One turn moves each row of this set onto another row. After a few examples, where does it send each row asked below?
rato: [10,  2, -4, -3, -9, -9, -3,  6, -9, -8, -2, -7,  4, -5, -7,  0,  2,  1,
 10,  3, -4, -3, -7, 11, -8,  0,  8,  2,  5,  8, -8, 15,  3, -2,  0, -8,
  7,  4,  4,  2, -1,  1]
razu: [ 10,  -6,   3,   4,  -7,   2,  -1,  -1,  -9,  -3, -12,   5,   0,   1,   4,
  15,   0,  15,  -1,  -4,  -3,   5,  -1,   9,  -4,  20,  10,  10,  -1,  -6,
 -14,   0,  -2,   9,  -9, -14,   8,  -3,   1, -10,   1,   1]
gif: [  0,  -4,   0,   5, -13, -12,   0,   9,  -4,  -8,   2,  -3,   3,   6,   7,
   6,  -3,   5,   5,  -3,  13,  -2,  -6,   1,  -5,   9,   6,  -7,   2,  -6,
  -9,   5,   3,  -3,  -9,  -2,   7,   1,  -7,  -3,  -6,   8]
Zama: [ -7, -12,   1,   5,  -7,   2,  -3,   4,  -3, -11, -12,   2,   5,   2,   2,
  -2,   8,   9,   4,  -3, -10,  -8,  -4,   2,   6,   7,   4,  13,  -1,   3,
  -4,  -1,  10,  -4,   4,   2,   0,   8,  -2, -10,  -2,  -3]
tebiz: [ -4, -17,   1,   4,  -2,  -3,   5,  -4,  -8,   9,  -1,   3,   3, -10,  -1,
   7,   1,  16,  14,   2,  -3,   2,  -4,   5,  -6,  -9,   5,  -2, -11,  -2,
 -10,   5,   0,  -2,   5, -10,   2,  -5,   1,  -8,   7,  -1]
Zepu: [ -3,  -4,   5,   8,  -5,   7,  -2,  20,  -1,   1,  -5,  -4,   2,  -4,  -4,
   3,  10,   3,   1,  -1,  -4,  -5,  -5,   3,  -3,   2,  12,  10,  -1,  -1,
 -17,  10,   6,   5,  -7,  -3,   2,  10,  -1,  -7,   6,   2]
gor: [ 13,   0,   6,   3,  -6,   5,  -2,  -5, -16,  -8,  -1,   2,  -3,  -6,   1,
  11,   5,  10,   6,   0,  -8,   4,   4,   5,   1,  20,   0,   5,   1,  -7,
  -6,   6,   0,  11,   1, -10,   1,   2,  -1, -14,  -6,   0]
Zup: [ -8,  -1,   8,  10,   9,   2,   2,   3,  -3,  -8,  -4,   4,  -5,   0,   5,
   6,   5,  14,  10,   3,  -7,   3,   5,   0,  -3,   9,   6,   7,  -1,  -5,
 -13,   9,  -6,  12,   9,  -2,  16,   0,   0,   7,   1,   6]
nit: [ -1,  -9,   2,  -3,  -3, -12,   3,   4,   9,  -4,  -3,  -3,   0,  -4,  -2,
   8,   2,  19,   4,  -1,  -3, -15,  -1,   8, -16,  15,   4,   4,  -7,   3,
 -15,   5,   1, -10,  -4,  -5,  12,   1,   1,   2,  -2,   4]
rezuk: [  3,  -8,   6,  -1, -14,   0,  -2,  -3,  -3, -12,   2,  -6,  -7,  -2,  -9,
   7,   1,  15,  12,   8,   6, -10,  -5,   2,   7,   9,   6,  -8,  -1,  -2,
 -14,   7,   8,  -6,  -5,  -5,   4,   1,   1,  -2,  -3,  -3]
lus: [  8,  -6,   4,   9,   0,   9,   3,   4,  -6,  -4,  -3,   4,   2,  -3,  -1,
  13,   0,  16,   7,  -5,  -3,   7,   1,  -1,  -1,  21,   4,  -3,   2, -14,
 -10,  -2,  -6,   1,   1,  -9,   5,  -1,  -7, -11,   4,   9]
Suku: [ -8,  -6,   5,   6,  -1,   4,   0,  -6,  -9,  -4,  -5,  16,  -2,  -4,   4,
   0,   3,  17,   9,   4,  -2,  -5,   0,   5,  -6,   1,   4,   6,  -2,   4,
  -9,   6,  -2,  20,  10, -13,  10,   2,  -6,  -1,  -4,   3]
dodiv: [ -2, -10,   5,  -1,  -5, -12,   1,  -2,  -1,  -7,  -2, -10,   0,  -2,  -1,
  -1,   1,   9,   7,   0,   2,  -1,  -1,   8,   9,  13,   3,   7,  -4,   3,
 -11,   7,  -1,   2, -23,  -8,   0,   3,  -2,  -1,  -3,   7]
Fave: [ -7,  -5,   4,   6,  -4, -16,  -1,  -4,  -6,   4,  -5,  -7,  -1,  -1,   8,
   8,   4,  22,   3,   2,  -6,  -5,   5,   2, -19,   7,   3,   6,  -4,  -1,
  -8,   6,  -1,  -1,   9,  -4,   8,   1,  -3,   0,  -3,  -4]
Mim: [  2,   2,  -1,  -5,   5, -14,   1,   6, -10,  -1,  -7,  -7,   0,  -9,   2,
   5,   6,  10,  17,   3,  -9,   7,   5,  10,   0,   3,  -2,   1,   0,   2,
  -8,  10,  -7,  -3,   6,  -9,  11,   3,  -2,   0,   8,  -3]
ravof: [ -1,  -5,   6,  -2,   3,   4,   4,   4,  -8,   0,  -8,  11,  -2,  -2,   4,
   1,   6,  16,   3,   3,  -3,  11,  -5,  12,   3,   6,   3,   8,  -2,   4,
 -16,   3,   4,   9,  11,  -6,  14,  -1,   3,   7,   5,   6]
liki: [ -8,   0,   2,   5,   0,   2,   2,  18,   3,  -4,  -7,   3,  -1,  -4,   2,
   6,   3,   9,  12,  -2,   0, -21,  -1,  11,   4,  14,   3,   5,  -1,   2,
 -10,   6,   0,  -3,   2,  -7,  10,   4,  -4, -16,  -3,   1]
zulon: [  2, -20,   0,   7,  -2,  -4,   5,  -1,   0,  -9,   7,  -2,  10,  -5,  -5,
   0,   1,   7,  10,  -5,  -1,  -9,  -1,   4,  -1,  -4,   1,   2,  -7,  -4,
   0,   8,   0,  -6,   1,  -2,  -1,  -3,  -3,  -1,  -3,   6]

ravof -> Suku
gor -> lus
Now find these:
Fave -> Mim
nit -> rato
Zepu -> Zama
dodiv -> rezuk

